One turning vector, and how many ticks it has turned
The counts run from 0 to 227.
[  5  -1   4   9   2   9   2   8  10  10  14   6  -4  -4   6 -17   5   1
   2   1   4   1   1  15  -2  -8   1  -3  10   8   8  -7  -4   5   3   7
  17   1  -1  15   9 -10  -6  14  13  -7   3  -8   0  -3  11] => 189
[  8 -15   3   4   0  -4  -1  -3  -1  -2  10   3   4   1  -1 -14 -10  -2
   3  -5   6   5  -1   4  17  -3  11   7  -4  -7  -7  -8  -4   1   7   6
   6 -21 -12  -3  11   9  -5   5   1 -15 -18  -1  10  -4  11] => 44
[  8 -11  -2   3 -10  -5   0  -5  11   4  -1  19  -3  -9  22   2  -2  -8
   2   8  -1   0   1   8  10  -1 -13   0  -6  -7   0   6   9  13  -8   3
   1 -12   2  -3  -5  -2   3   4 -20   2  -7   6  11   5   5] => 62
[ 11   1   1   5  -1   8   6   1   4  -1  17   2 -18  -6   4   3  -4  12
  -2  -2 -20  -3 -13   3  11  -5   6  -4  -6   4  -2 -17   0  16   7  -6
  14   1  -6  13  -3  -3   0   7   1   8  -4  -3  13 -11  14] => 26
[  6   2  13   3  -7  -3 -10  -6  11   6 -10  14  -1  -6  -4 -22 -10 -10
  -2  -3  -2   1  -6   7   4 -11  14  -6   7 -10  -5 -15   6   4  -5   3
   2  -8   7  -5 -13   3  11   9  -4   2 -15   8   2  -3   1] => 169
[  1 -14   5   4 -12   7   8  -8 -11  -3  -4  -5  -3   3   5  -2  10 -10
  -2  17  -4   5   1   4   6  -9   6  -2  -6  -4   7  -4  -5   1   5   7
  25  -6  -9  13  -2  -3  -3   3 -17 -19 -17   0  -2  -7   3] => 207
[  0  -6   4   7  -2 -17   4  -3  -7   3  -4   6  -4  14   9 -15  -3   0
  13   8  -5   6   7   4  12  -4   8  -1 -10  -9  -4  -3  -1   8  -6  16
  13  -7  -4  -3  -1   8   1   9   0   1 -20   0  -3  -4  13] => 46
[-10 -22  14 -10  -5 -10  -1   0  -3   3 -10  -3   0   1  10  -2   3  -3
  -5  -8   1  -2  -7  16  -6  -7  10   3  -3  -3   7  -2  -4   9  -2  13
  13 -13  -3   2  -9  15   6  -1   1 -19  -5  -1 -10   2   8] => 217
[  4  -7   5  -6   1 -10  -6   3   8   6  -2   7 -18   4  16  12  10   6
   0   0 -18 -16 -11  12   1  -4   4   6   1   1  10   1   6  16   5   5
   8   4   5  15 -15   3   9  -3   4   5  -5   7  -9   2   6] => 227
[  9  -9   1   4   5  20   3   4   7   7   3   7  -4 -11   7  -5   6  -5
  -6   1  11  -7  -2   7   6 -10   4  -4   5   6   1 -10  -3  -1  11   4
  21  -8  -3  18   7  -7  -6  12   3 -13  -8  -6   3 -10   4] => 197
[ 11  -6 -12   1  -1   6   3 -17  -5  -1  -7  -2 -12   2  10   0   4   3
  -3   6 -20  -7  -5  -5  14   5  16   3   5  -5   2  -4   9  11   4   6
  16   2   1  13  -2  14  11   1   9  -8 -15  -4   8  -8   8] => 131
[ -5  -3   4  13   5  16   5  -1   0  -5  11 -14   1 -16  11   6   1   6
  -4  -9   9  -1 -18  10   3  -3  -3  -7  -2  -5   9   0  -5   7   9  -5
   7 -13  -4  -9  11 -15  -4  -4   7 -14   2   1   0  -1   7] => 108
[ -5  -9   9  -1 -19   3  -4 -10  -1  -3   1   2   1 -11   2   6  -6 -11
  -1   3  -8  12  -4   3   2  -3  -4  -2  -4 -12  -3  -5  -9   9   9   4
   8  -2  10 -14 -10   8   6 -11 -10 -17 -10  10 -11   2  12] => 5
[ -2 -11  10  -7   0  -9  -5   1 -10   9 -11  -2  -2   6  12   1   1  -6
   2   1  -9  -6   1  13  -9 -11   2   5  -2  -6  11   0  -7  15  -3  14
  13   5   5   3  -7   7   6  -4   7 -15  -8   4 -23   8   5] => 218
[  1 -18  -2  -2  -7  -1   2   0   2  -7  18   1  -4  -3  13  16   8   4
   1   2  -1  -1  -4   8   7   9 -14   3  -8  -5   6   9   0  12  11   8
   9 -10  -2  -3   2   4   4 -14 -13 -11   0   1  -4   8   2] => 223
[  0   0   8  10  -2   8   0   3 -21  -6  12  12   0 -12   1   5  -7   2
  -5   1  -1   1  -2   2  12   6  11  -5  -1   0   9   2  -1   8   9  21
   2  -8 -10   6   5   7  12 -11  11 -15  -1  -3  -4  -7   0] => 125
[-13   5   7  14  -6   6   9   2  -8   5  -7   4  -3   0  14  -4  11  -4
 -12   9  12   0   4  11   4 -15   4  -9 -11  -3   8   7   1  -4   3  14
  18  -8  -3  16  -3  -4   3  12  -8   3   3  -3  -6 -15   1] => 200
[ -5   0  -9   1  -7  -2   0 -13 -11   2 -11   1   2  -8  18   2 -14   3
 -13  -8  -3  -1  -6   8   9  -8   8   0 -13  -8   7  11  13  11  -1   5
  -7 -14   4  -4   1  13  16 -11   7  -8   1   4   1  -2   7] => 136
[ -1   7  -8   4   2   9  15  -6   9   5   4   1  -7 -19  20   5  -9   9
  -8 -16 -12  -4 -13   3   5  -8  -1  -4  -9  -4  -5  -3   0  11   2   3
  -4  -6   6 -11   7   9  13  -8  -2  14   0   4  -2  -4  16] => 23
[  3   5  16   2   2   4 -14  -3  -1   5  -6   1   0   0  -2   0  -3  -4
  -9  -9  -3  -3  -8   1   2 -13  11  -6   0 -10   6   0   4   4  18  -1
  10   3  12  10 -17   0  10  -5  12 -14  -4  11 -15 -14  -5] => 0
[  9  -8  -2  -5   0   6   3  -5  -6   2 -10  12   0 -20  11   5 -13  -6
 -11  -4 -12  -9  -4   0   8   0  12   5   1  -5  -3  -7   2  13  -2  11
  -5  -3   3   1   3  18  17  -8   6 -12 -16   5  -6  -6   6] => 129
[ 15   2  -1  10  10  -8  -6   2  -6  15  -2  14  -7   4  13  -7  -9   2
   8  -2   2  -9   6   8   1  -7  -2   1   5  -6   9   1   5  18 -14  18
  10   7  11  14  -2  -7   5   5   7  -8   0   2  -1   0  -4] => 57
[  4  14   8  15  -3   6  -6  -5   0   2  12   2   1  -1 -12 -19 -17  -4
   2  -5   4   3  -7   8  -1   0   0 -14   8 -10   9   7   7  11  -1   5
   6 -12   7  -7   3  -6   6  -5   2 -11   4   2   4  -3  -5] => 173
[ 11   4   8   0  -6  -4  -7  -3   8  14  -2   8 -12   1   3  -5   9 -13
   3  15 -10  -6  -1   5 -11  -8   3  -4   7  -4   6  -1  -1   1  11  -6
  14  -6   7  12  -9 -12 -13   4   5  -4 -16  11   8  -4  10] => 74
[-15 -12  16   6  -3   0  10  -3   4  -4  -5  -3  -5 -11  19   2  10   4
  -6   3  -4   5 -13   9   6  -3   3  -1  -8  -1  -4  -7 -11   8   1  -7
   9  -7  -7 -11  -7  -8  -5   3  -2  -3 -13   4  -8   0  19] => 111
[ -7   6   6   7  -9   2   4   3   2  -3  20   0 -12   0   0  -6  -2  17
   2 -12 -11   1  -9  11   5   2   4  -8  -7   7  15   2   3  12  10   7
  13  -6  -2   8  -2   6  12  -1   9   1  17  -8   6  -6  16] => 19
[  2   4   9   6  10 -12  -1   2  -5  14  -5   7   1   7   9 -19 -15  -1
   1 -14   1 -10   6   5   8  -6  12   1  -5  -6   1  10   5   8  -4  21
  -2  -7   1   1   4   6   2   1  19  -2 -12   5  -6  -6  -1] => 48
[-13   2   1  14  -9   3  11  -3  14   6  10   3  -1 -16  13 -20  -3  -6
  -4  -4   7   6  -4  15   0   1  -8  -4 -10   2   0  19   2   9   2   2
   1 -13   3 -12   8  -5   1   0  -3   5   7   1   0  11  14] => 184
[ 10  -4  -5   4  -4  15   5  -4  21  -1   7  -4  -9  -2   0 -10  10  -2
   2  -4   3 -11 -13   8   1   7   0  -5  -2   3   0  -5   5   5  24   2
  14  -5  15   4   2   6   2 -11 -16 -12 -11   0  -5  -8  -3] => 91
[ 11   6  -3   0   0   8   4   4   6   8  -1   7  -3  -8  -1 -10  -6 -12
  -3  -8  -1 -10  -6  13  -8  -2  -4 -10  -7  -1   0  -3  -6   8  11  13
  -2   1  18   0   7   5   1 -15  -1  -6  -7   8 -21  -1  -8] => 89
[ 13  14  -5   8  -1 -11   3   2   2   9   7   2  -9   0  12   7  -7   5
  12  -7  -6 -10   1   3   8   1 -16 -11 -15 -13  -3   6  -9   3   8   1
   0  -9  13  -4   4  -3  -7  -9  10   7   0  14   1 -14   8] => 155
[ 19  -4  -3   2   6  11   0  -2   9   1  12   8 -15  -8   3   4  -7   6
  -6  -7 -16  -4  -9   5  11 -15   1   5   3  -3  -4 -21   3  11   7   0
   4   6   4   3   9  -3   1   1   5   4  -5   2  -1  -2  15] => 25
[ -4   1  18  11  12   0   1   3 -10   1   7   0 -14  -4   6   4   6   0
  -4   3 -11  -5  -8   1   7  -2  10  -2   1   1   7   3  -6  15   8  -2
   7   8  -5   6  -6 -14  -4   1  19  -4 -11   9 -17  -1   9] => 114
[  5   5  15   4  -5 -10 -11   3   3   8  -1  19  -4   3   2 -11  -7   0
   5  -6   0  -4  -1   8  10 -15  10  -2   0 -11  -4  -9   3  -2   3  11
   0  -6  13   5 -13   3   8   8   9  10  -1   8  -7 -16  -1] => 161
[ -9  -8  -1  -2  -7   4   0 -11  13  -1   5   2  -8 -11  10   4   4  -1
   0  -6 -12   4  -6   2   7   2  -9   5  -9  -8  -3   3   0  12   9   7
   4   3   7 -13  -4  13  13 -10  -7   2  -6   6 -14  12  17] => 14
[ -2   4   9   9 -10   5   1   5 -11  -1  17  10  -9  -8  -1   3 -10  10
  -8   1  -6  12  -1  10  23 -18   5   1  -8 -10   5  -6   2   8   2   9
  -4   0  -4   4   2  -7   5   8   4  14   5  -2  -5  -4   7] => 29
[-10   4   2   2  -9 -18  -5   2  -1   9   2  10  -4   8  18  -2  -3   9
  10  -9   0   3  -3  15   2 -14  -1  -4 -11  -9   0  -2  -5  -4   4  12
   4  -5  10   2  -5   1   3  11  17   9   8   3  -4 -11  14] => 152
[ 19   0   0  -1   6  -4 -11  -3   7  15  -7  16  -2   0  17  -3  -2  -3
   4   5  -5  -6  -1  12   0 -15   2   3  11 -13   9  -3  10  11  -9   1
  10   0  11  12  -6 -13   1  10   8  -6  -4   5   4  -1   2] => 65
[ 11   1 -14  -5  -1 -13   2  -5  11  11   5  -3  -6   3  21   4  -6   2
   4  -6 -17  -4  -5   2   5   0 -11   1 -14  -8  -3   8   1   4  13 -10
   0  -7   6  -5   7   3  -7 -11  11  -5  -7  12   9  -9  12] => 147
[  3  -3   6   6 -16 -13   1  -3   6  -2   6  10  -9   5   5  -1  -1   3
  14   4  -2   3  -4   4  11  -3  -1  -9  -2  -7  -9 -11  -7  -7   6   7
   9 -11   4  -1 -10   6   2   5 -15   9 -12   6   8 -14  11] => 159
[ -3   0  -1   7  -9  10   2   0  -4  -4  20  11  -9 -12   8   7  -8   7
  -5  -8  -5  10  -5  10  15  -8 -12   2  -9  -6   6   0   1  16   3  14
  -5   5   5  -1   6  -2  13  -5  -1   6  13  -3 -15   8  10] => 21
[  7  -3   1   0   0   8  -4   0  12   3  13   1 -11   3   0  -1  -4   7
   7  -6 -22  -3  -8   5   6  -3   0   4   8   1   4 -18  -4  17   8   4
  14  13   9   5  -1   6   7   0  13  -2   1  -5 -10   3  13] => 17
[ 15   8   4   4  -1  -3  -9   0   6  11   2  15  -8   6  10  -1   5   1
   1  11  -8 -10   4  10   3  -5  -2  -6   6  -6  15   9   8  12  -3  -2
  13  -5   4  21 -10 -16  -5   6   7   4  -4   7  14   0  -4] => 66
[ -5  -5   0   7  -1   7   5   2  16  12  -1  12   3 -19  14 -19  -6  -8
  -4  -7   4   2   1  15  -4  -7  -7  -1   1  -1  -6   2  -3  10  -4   9
  -1  -5  12 -14  15  -3  -2   6  -1  -2  -2   1  -9  10  13] => 185
[ 13  16  14   9  -3 -12  -6   5  -2  12   0  17 -11   9  -1  -8 -15  -3
   7  -2  -8  -7  -1   2   4 -10   2  -9  -5 -13   0  -6   0   6   3   9
   4   0  14   5  -9  -3   1  -4   3  11  -6  11 -10 -15   1] => 162
